Rows swapped in pairs by one turn or mirror: which row each one swaps with:
The rows were stretched afterwards, more along some directions than others.
J_946: [-10  -8   8   4   9  23  -4 -22   2  17  -5 -18   1 -19  13  15  29  -8
 -12   0  12   9 -10  -3  -3   0]
J_145: [ -4  -9  25  -1   0  -5  -8  -9  25  -2  -2  -2  -4  -5  -2   6  -1   9
   4 -28  13   0 -11 -25  23  12]
J_80: [ -3 -10   8  12  -3 -32  -2   6  -5 -17  10   7   0  17 -10   7  -4  -8
  14  -5   1  -1  -6  13  14   4]
J_762: [-16 -14  20 -10   5  16 -29  -2   1  12   4 -18   7 -14  23   4  25   4
   3   3   0  -6 -15 -21   0  10]
J_975: [-10  -9  18   5  -5   6  -3  -9  28   0 -12  -4   4 -13   2   1  -1  16
  11 -26  14  -4 -13 -25  20  14]
J_106: [-15 -22   2  -3 -13   6   3  -2  -4  -8   5  -4  -9  -5  -6  -3  -1   3
  -5   1  18  14  -1  -2   4  -2]
J_876: [-13 -12   7   2  -8  -3  -6  -1   7  -1   3  15   3 -11 -27 -12 -17   4
  -8   0 -15  -6  12   1   9   6]
J_550: [-15  -6   0  -7   8   5  -6   1  18   0   7  12   0  14 -18   4   0  -2
  15  -7 -17  -8 -22  10  11  19]
J_457: [-11  -8  -6  21  14   2  10 -21  21   3  -6  -5  -9 -13  -8  -2  10   7
   8  -8 -11   3  -6   5   2 -18]
J_831: [ -8  -7  -2 -18 -15   9   5   3  15   3   4   6   0   2  -9   9   2 -10
   3  -2  -8  12   6  13   1  14]
J_565: [ -5 -23   7   2 -16   7  -1  19   2  -6  -1   0   0 -20 -15   0  -3   4
   2   6  12  10  -5   9   7  12]
J_104: [  7  -5  18  -1   0   5   0 -10  11   1  -5   1   7   2   5   4   1  -7
   4 -23  17   6   0 -23   8  11]
J_63: [ -3 -21  18   6  -3   7  -7  15  17  -6  -1   6  11  -1 -27  11   3   9
  21   6  -1   0 -12  -6  10  31]
J_70: [ -8  -3  12   9   0 -24   0  -9  22  -1   4  -1  -2   8   1   4  11  -9
  29 -23   1 -18 -15  -4  19   1]
J_631: [-28 -18  16  -5  -5   2 -19 -21  19  -1   1   4  -6  -7 -15   4 -18   8
   3   4 -20   6 -10  -2  30  -3]
J_292: [-14 -12  24  -5  -3  -1 -21   0   7  14  -6 -14  -2  -4   7   8  12   8
  16  -3  -3 -19 -19 -21   2   9]
J_341: [  1 -15  -4  -6  -5  -8   0   7  14 -23 -10   4   3  21  -2  16   3  -9
  34  -9  -1 -14  -5   1  10  18]
J_935: [-12  -4  12  -8  -5  22 -22  -6  -7  25   7 -10   9  14  -5  -9  14 -23
  -9  -6   3  20 -12   0  -4   5]
J_34: [ -5  -3  18   4  10   7 -22 -19  15  -8   5  -6   4   5  -4  11   1  -2
   0  -4 -11  20 -20   3  29   1]
J_170: [-10   8  12  -8   0 -11 -13  -6  13   3  23  13  17  19 -13 -10   1 -26
   3   0 -17  14  -2   6  17   8]
J_607: [ -5 -25   1  17   3  32 -10   1   9  -7 -21   6  14 -16   4  10  12  14
  31  -4  27 -38 -10   0  -6  26]
J_951: [  4   4  22   7  11  -9 -14  -9  15  -7  10  -3  -4   3 -10   1   7  -7
  13 -16  -2  29 -18   2  31   4]
J_596: [-25  -2   2  -5  -5   8  -3   5   5  16  -9   0   1   2  -4 -10   5 -17
  10   3  -4   7 -11  13   6  16]
J_349: [-25  -9  16   2   0  13 -11 -24   9  26  -5 -17  -9 -20  18   5  22  -4
  -1 -12  14  -4 -19   2   6  -5]
J_312: [-12  -3   9  -7  -5  10 -21  -5  -9  24   2 -13   4  -1  -5   2   8 -16
  -2 -11   5  30 -13  -4   6   2]
J_458: [-12 -33  -3   8  -8  16  -7  17 -14  -8   9   7   2  -5  -2   0  -1  -2
   0  13  11   0 -11   8  -4   7]
J_139: [-15 -15   5 -16   2  -4  -2 -14  -1   1   7  -6   4   3  -9  -3   3   7
   2  -2  -4   9  14   4  -4  12]
J_339: [ -1   2  11  -6  -1 -29   0   9  10   0  19   5   6  19 -16 -15   6 -20
   7   3 -10  13  -2   9  11   5]
J_426: [  7  13   0  -2   1   7 -21   5  -4   8  -3  -4   9 -11  20  -1   7 -17
 -11  -6  -1   0  -6   7   7  10]
J_530: [ -8 -13  20  -8  -5  -6 -14  -8   1   7   0 -14   3  -6   4  15  12   5
  11  -4   8   1  11  -3   2  15]
J_197: [ -5  -7   2  20  -5  15  -7   6  -9  15  -2 -10   5  -3  -2 -10  10 -10
 -11   6  10  33 -16   9   1 -13]
J_492: [-11  -5   9  18   7  16  -3 -21  23  -1 -26   5   2 -16   1  15  10   4
  13 -20   5 -32 -11 -16   5  14]
J_967: [-16 -12  13  12  -6  20 -15 -14   0  15 -26  -3   6  -2  10  19   6 -10
   7   9  10  -5  -6  -3  -5  13]
J_378: [ -5 -12  11   7  14 -16  -8   9  34  -4   7   3  -2  21 -16  -2  -2   3
  24  -8 -19 -11 -18 -14  27   5]
J_347: [-16 -16  11  -1  10   9 -17  -2   2   5   6 -13   9 -12   9  11  28   4
  14  -3   1  -8 -16 -21  -8  14]
J_371: [-13  -4   3 -13  -6  21 -21 -23   8  18 -11 -10   0   7  -4   3   3  -7
  -9  -6  -4  21 -20  -8  11  -2]
J_485: [ -4 -24   4   3  -4  18   1   8   6   7  -3   5   1  -4 -12   7   1   8
  -7  -6  23 -14 -10   3  -3   6]
J_896: [ -3  -9 -10   3  11   8   0   1  10 -14 -13   4   0  10   6  19   6   4
  28 -21  11 -25  -7   3  -5  21]
J_498: [ -3  -6 -19   7   4   3   2  -1 -14 -13  -8 -11   0  -2  16  17  19  -8
  13  -4  13   0   7   7  -8   5]
J_764: [-17  -5  -1 -22  -5   4 -17   2  10   6   6   7   8  14  -9  -1   4 -14
  -1  15 -26  16 -13  16  -2  19]
J_431: [  6   1  11  -6   8   0 -20 -10  10 -20   0  -4  -2  12  -5  14   2   9
   9 -13  -5  17 -23  -6  30   3]
J_885: [-23 -23  18   6   0  -7  -1 -15  27  -9  -2   5  -1  -9 -13  -4  11  13
  16 -13 -11 -16  -2 -17  20   8]
J_177: [-10 -16  19  -3  10   9 -15   2  15 -13  10   4   3  -2 -18  23  -6  13
   9   2  -4  12  -8 -17  27  22]
J_629: [  1 -15   1   3   7   0   4   7  17 -17 -14  -5   0 -14   5  11  22  17
  31 -13   1 -24  -3  13  -5  25]
J_917: [ -8  -8   4   3   0   8 -16  -3  -8  11   2   8   7   1   1   0  14 -19
 -16   5  -4 -14   1   0   2   2]
J_278: [-17   0  -2 -20   6  14 -10  -2   8  11   6   1   1  11   0   0   7 -12
  -3  -2 -14   5 -12  10   2  25]
J_824: [ -8 -24  11  23  11  10 -11  -1  30 -10 -10   6  19  -1 -18  16   7  13
  26   7   5  -4 -20 -12  15  20]
J_557: [  0  -3  17   2   9  -2 -15  -9   4 -16  20  -4   6  -4 -15  11   9  -1
   3 -11  -5  33 -16   2  36   8]
J_560: [ -5   6  -6  11   7  10  -5  -6   3  10 -10  -8   1 -22  13   9   4  -8
   9 -12   0  -2   0  -8   3   9]
J_585: [ -9 -11  12  -8  -6  -3  -6  17  -7  -1   0   0   0  -2   5   8   7   2
   5   6   1   7 -25  -1  11  27]
J_86: [ -9 -19  21  -8 -15   2 -26   7 -11  12  11  -8   4  -7   8   3  14  -5
   5   3   4 -12  -6 -10 -10  15]
J_128: [ 10  11  -4  -5   4 -20 -13  16  -2  -1  -4  -8  -8  -6  16  -5   4  -7
  -1 -10  -6   7  -7   4  14  -2]
J_964: [-11 -20  13   4   4   8  -2   3  20  -7  -1  -2  10 -11 -19  15   2  14
  13  -1   6  10  -9 -12  24  30]
J_877: [  4  -4   4  22  10   5  -5 -13   6 -10   1  -1   5  -4  -7   7   7   4
   1   1   0  33 -10   8  20   3]
J_384: [-19 -26  21   3  -8   6 -28  -2   4   7  -1 -14  -5  -7   3   8  13   0
   8  -3   0 -17 -23 -17   0  -1]
J_427: [-20 -12  21  -2  -6  24 -30  -7   5  15   1  -9  23 -16   5   6  24  -9
  10   5   1  -1 -12 -22  -2  19]
J_597: [  3 -11   8  -5  -5   9  -4  -9  -9  -3 -16   0   2  -2  -7  12   0  10
  -1   5  13   0   1  -3 -10  14]
J_134: [-19 -13  14  -5 -11  27 -25  -9 -15  20  -4 -13  13  -2   0   6   1  -8
 -18   8   7  25 -14   0   0   5]
J_5: [ -3   5  -2   4   1  -3 -16   5  -5  12  -8 -11   5 -21  20  -5  16 -16
   1 -14   4  -4  -4   9   3   8]
J_763: [ -6   3  12  -2  -1 -19   2   3   8   7   9  -2   7  11   4  -6   9 -16
   2  -1   2  15  -5   4  18   1]
J_871: [ -6  -2  20  12   4 -25   0   3  12   1  10   2  -6   4  -5  -3   1   1
  11  -3  -6  -1 -16   2  20  -2]
J_81: [ -8   1  14 -11 -10  -4   2 -10  18   0  -9   5  -7  -2  -9  -3 -20   3
   9 -18   6   4  -3 -14  19  19]
J_989: [ -2  -9  14  21   6  -8   7   4  20  -3 -18  -7 -10 -14  10  -1   5  19
  15 -25  25  -2 -20 -23  16   1]
J_223: [  0   4  -3  -7   1   4 -16  -4  -6  10   2  -7   6 -18  16 -14   9 -21
  -3 -12  -8   4  -2   6   7  -1]

J_427 is swapped with J_170
J_763 is swapped with J_762
J_565 is swapped with J_896
J_831 is swapped with J_607
J_349 is swapped with J_530
J_339 is swapped with J_347
J_597 is swapped with J_457
J_876 is swapped with J_492
J_106 is swapped with J_498
J_485 is swapped with J_629

